Each row is where one point has got to under a steady rotation. How many ticks took it there?
The counts run from 0 to 305.
[ 11 -42   4  16 -10   2   6 -11   2  15 -24   0  -6 -19  23  20  -7 -11
  15 -16 -12  14   1   6 -12 -11  15 -19   9  17  -1  15 -30  20  -1 -15
  16  14]	57
[-17   0  16   6  14  -8 -31 -17   5   8  19 -29   8  -7  11  -6 -18   9
  17 -27  -6  15  -1  27  -8  29   7  11  15  -7 -12   4  -5  22   0  30
 -16 -25]	178
[-22  -5  10 -20  24   9  -2 -19   0 -18 -16  22  11  -9 -11  15  12  23
  11   0  -1 -19 -29  -8  13  19   0 -32  -6   3 -17 -16  28   3  13  -2
  -1  24]	91
[ -4  20  -5 -10  -2  45   7 -13 -25   6  -6 -14  15   7 -12  -1  20   6
  -6 -16   2 -27 -16  19  10  29  14 -28  -5  14  -1 -14  22  -9  -8  -1
 -11  -4]	7
[ 25  14  -2 -22 -14   2  -3 -23  -6  11 -17 -29  -3   7 -21   5  21   1
   9  -3 -12 -30  -1  20   6 -11   0   2 -16 -41  13  -9  21 -29 -12  10
 -10  -9]	210
[ -8  -2   7 -10  -8   7   5  22 -17 -25   9   5   3  -4 -15 -15  17  13
 -33  25   1 -30  14 -23   5  26 -10  22 -13   5 -10 -28  19 -13   0   5
   5  25]	158
[ 10 -24  -4   3  15   4  44   1  -9  15 -18  -7   3  14  12   6   7  14
  14 -16   7  -2 -14   1 -22   8  26   6  38 -12 -13   3 -25  11  -4   7
 -13  -6]	123
[ -4  -7  -8   8  -3  17   1  -2  -4  -7  -5  11   6 -24   9  18  -4  37
  11 -18   6   4 -34  25   0 -12  28 -41   4  39  -9  -6  10  -4  13  -5
 -24   5]	264
[  2 -19  -3  -2 -13   7  14  -6 -15 -18  19   4  12  26  -2 -16  -4   9
 -28  25  11 -28   7  16 -32  35  12  16  -6  -9   4  20  24  28  -4 -10
  16  11]	156
[  3  31 -20 -14   0 -11   6  20   0 -12  -2  31 -16  34  -4  -9   3   8
  -2  -6   6  -9   1 -22  23 -24  -1  -4  -8   4   6 -17  16 -47 -15   8
 -15 -27]	276
[ 19   2  12  12   4   1 -11  23   3  11   3  -6  10 -24  -6  15  14  15
  -6  28  33 -34  17 -13  34   5 -32  21   9   3 -27   7  29  21  11  13
  -5   4]	235
[ 18  29   2  -9  -6  -6 -28   2   3   7  31   1   8 -22  -5  -7 -13   8
  11  -1   5  14  -8  20   4   1   6  19  22  16 -18 -34   2 -39  -3  22
 -20   0]	184
[  8  31 -10   9  -3  15 -24  -1 -14  14  31 -12   2  18  13 -24  10  -1
 -13   6   9  33 -16  15   0 -14  29  17  17  20   1  -1  -7 -31   1   6
 -21   0]	188
[ -1  35   9   4  24 -16 -30  18   6  -9  39  -8  11   2  -6 -18  -5  11
  -8   5  -1  36  -3 -13  23 -20   1  14  -4 -25   2 -25  25 -25  19  20
  -6 -14]	103
[ 11  20 -23   2   7  20  14   0 -16  20 -31  11  -5  -3 -15  17   7 -17
 -20 -12  -9   4   1 -18  12  10  14   3  20  17  22   7 -21 -32 -19   6
 -13  -6]	199
[-34  -2  -9   3  -9  23  -4  -8 -10   7  -6 -14   3  11   6   3  14  21
  -1 -18   9 -49 -17  11  -2  21   6 -40 -13  15  -9  11   6  10  -5 -14
 -21 -19]	6
[ 10 -10   4  25  17  -1 -23  11  17  18  10  15  -7  -1   6   4  24 -21
   7   0  21  13 -11 -25  10 -32  16  -8  16  20  -1  22   4  16  26  -3
 -21  -3]	113
[  3 -27 -13 -20 -16 -15  25 -22 -13 -17 -14 -13 -13  14   8   3 -18   3
  -1   2 -13   4  -7  10 -22   5   0   5  -5 -37  11   6  -6 -14 -16 -15
  14  27]	215
[ 18   3  -1  17 -19  17 -11   1  -7  33 -13 -36  -3 -32   7  13   4  15
  18   5  -1 -13   1  20  34 -30 -12 -16  -7   1  -6  -6  14  -5  -6   0
  -4 -23]	62
[ -4  22  -3  11   6  39   6  18 -33  -4 -18   7 -12  25  -2  -6  11  -6
 -42  -7  -1 -13   7 -17  -2  10  -3 -18 -27   7   9   6  17   4  -4  -3
  20   2]	81
[-11 -15   7  -8  20   0 -12 -14   9 -20  18  -8  16   2  12 -10   1  35
   7  -1  15   7 -28   2 -11   4  15 -31  -7 -16 -18 -21  21   4  39 -17
  -5  28]	98
[-12  14 -16   7  -6  -3  -7   6  -4  -1  25  10  -3  26  29 -15 -12   8
  -8 -13  -2  38  -9  18 -27   4  34  14  25  17   0  14 -33  -9  -5  -4
 -29   9]	189
[ 33   1  19  12  -9 -12 -22   6   0   8  14 -17  -4   0  13 -20  13 -10
  -6  28  -1  15  28  -4  -2 -32  -3  31  -9 -29   3 -30  21 -10  17  11
  13  -8]	302
[ -1  -8 -26   0 -37 -12   4  45   9 -21   9  33 -20   4   0  12 -11  20
 -14   2  -3 -41   6  12  -2  -9 -12  -8 -20  31   8   6   8  -1  -1 -24
  20  21]	76
[ 16   6  11  -1  13  10 -32  -4 -17  10  18 -15  26 -19 -16  -5  -5   0
   3  -8  19  30 -13  11  14   4  16  -9  20  14 -23 -19  12  -8  22  -1
 -11  -6]	180
[  8   4   3   7   7   5  29  -7 -11 -10  -3  17   7 -30  11  11 -11  19
 -26  16  -4   4  19   6  -2  22 -12  34   5 -15  -7  25  -1  28 -13  43
   1  15]	233
[ 13   1  -6 -19   6   6  15 -31 -19   1 -36   4   3   1 -11  13  17   9
   9   4 -29  -9  -5  19  -4  10  20   7  -3 -23  29  11 -17 -10 -27   8
  -1  10]	207
[ -3  18  12 -25  24 -14  -8 -22   2 -22   1  23  37 -20 -13   8 -17   3
  13 -21 -14 -18   2  20 -17  29   8   4 -12 -28   0  -8  16  22  -6  22
  17  -2]	93
[ 14 -13 -10   1 -17  10   8   4  -6  13 -13  -3 -10  12 -20   8  24  -9
  12   4 -17  -2 -10 -14   2 -23  14  -5  -1  19   6 -49 -11 -25   2 -37
  16  20]	132
[-20   4  -9 -25 -14  -1  -5  11   1 -10   1  -2  11  -5 -30   3   6  16
   4  -9  -4 -44 -19  10  28  27  -7 -20   4  -1 -14 -13   5 -29  -3 -13
 -16   2]	10
[ 11  11 -13 -15  13  -7   7  -2  14  -5 -18  28 -10  -6 -13   7  32  -1
  -6 -15 -16 -26  10 -40  18 -18  -6 -33 -21 -21  21 -14   2 -28   1   0
  -9   3]	283
[  1   3 -12   6 -20 -10  -3  15 -21   2   3  -2  -3  32  14  -7 -27  18
   9  20   3  -1  -5  51  -8  -1  -4  25 -11  18   2  23   9  10 -18  10
  22 -26]	71
[ 13  -9  -3  -5 -12  -2   9  -7  -6  13 -16 -17 -14  50  11  -6   8 -16
  24  -7 -12   7  -2  19 -36 -12  27   8  11 -11   3 -18 -19  -1 -11  -8
  11 -17]	130
[ 21  22  -7   7 -35   5  -1  13 -28  12   9  -7  -7  12  -4   0  -5  14
   0  12  12  -8  12  37  16  -4 -11  27 -17  22  11  -1  31 -14 -11   4
  15 -26]	70
[-29  12  -1 -10  13 -10 -23 -24  -7 -22   6   1  -8  22  14 -30 -11  -9
 -23  -5 -21  36  -3  -5 -14  18  11  -9 -14 -22  21  24   7  -6   3   3
   3   6]	23
[ 17  11  -3  -1  13 -17   0   9   0  19   5 -13   6  31  -8   9   8 -15
  -1 -14   7   6  15  10  -6  -1  -6  41  22 -42  11   8 -24  11  -3  13
  20   6]	45
[-16 -36  -1   9 -22 -19   6 -16 -16 -18  -9  -7 -18  -2   3   3  -3  -1
  15  10 -15   5  18  12 -10  -1 -13   6 -17  22  16  41  26  29  -7   7
   3 -35]	145
[ -6  -4 -10  10 -25  28   7  24 -28  -5  -3   9 -21  19  16  -9   2  17
 -13  30   8 -10 -11  12  10 -12   4 -11 -10  36  -9 -16  15 -28  -1 -17
   2   9]	73
[ 40   1 -12  -9 -10  -2  24  14 -11  23 -23   5  16   1 -38  10  20  10
  17  -6   4 -14  -6   2   1  -6  17  17  18   1  -5 -30 -14 -23  -6   5
  -6  -8]	125
[ 10  17 -12 -19  14  -8   9  -9   0  -3 -19  20  -4   8 -17   2  20 -21
 -13 -22 -22 -16  17 -14  -1 -10 -11   3 -14 -36  30   5   8  -9 -17  15
  -5 -21]	284
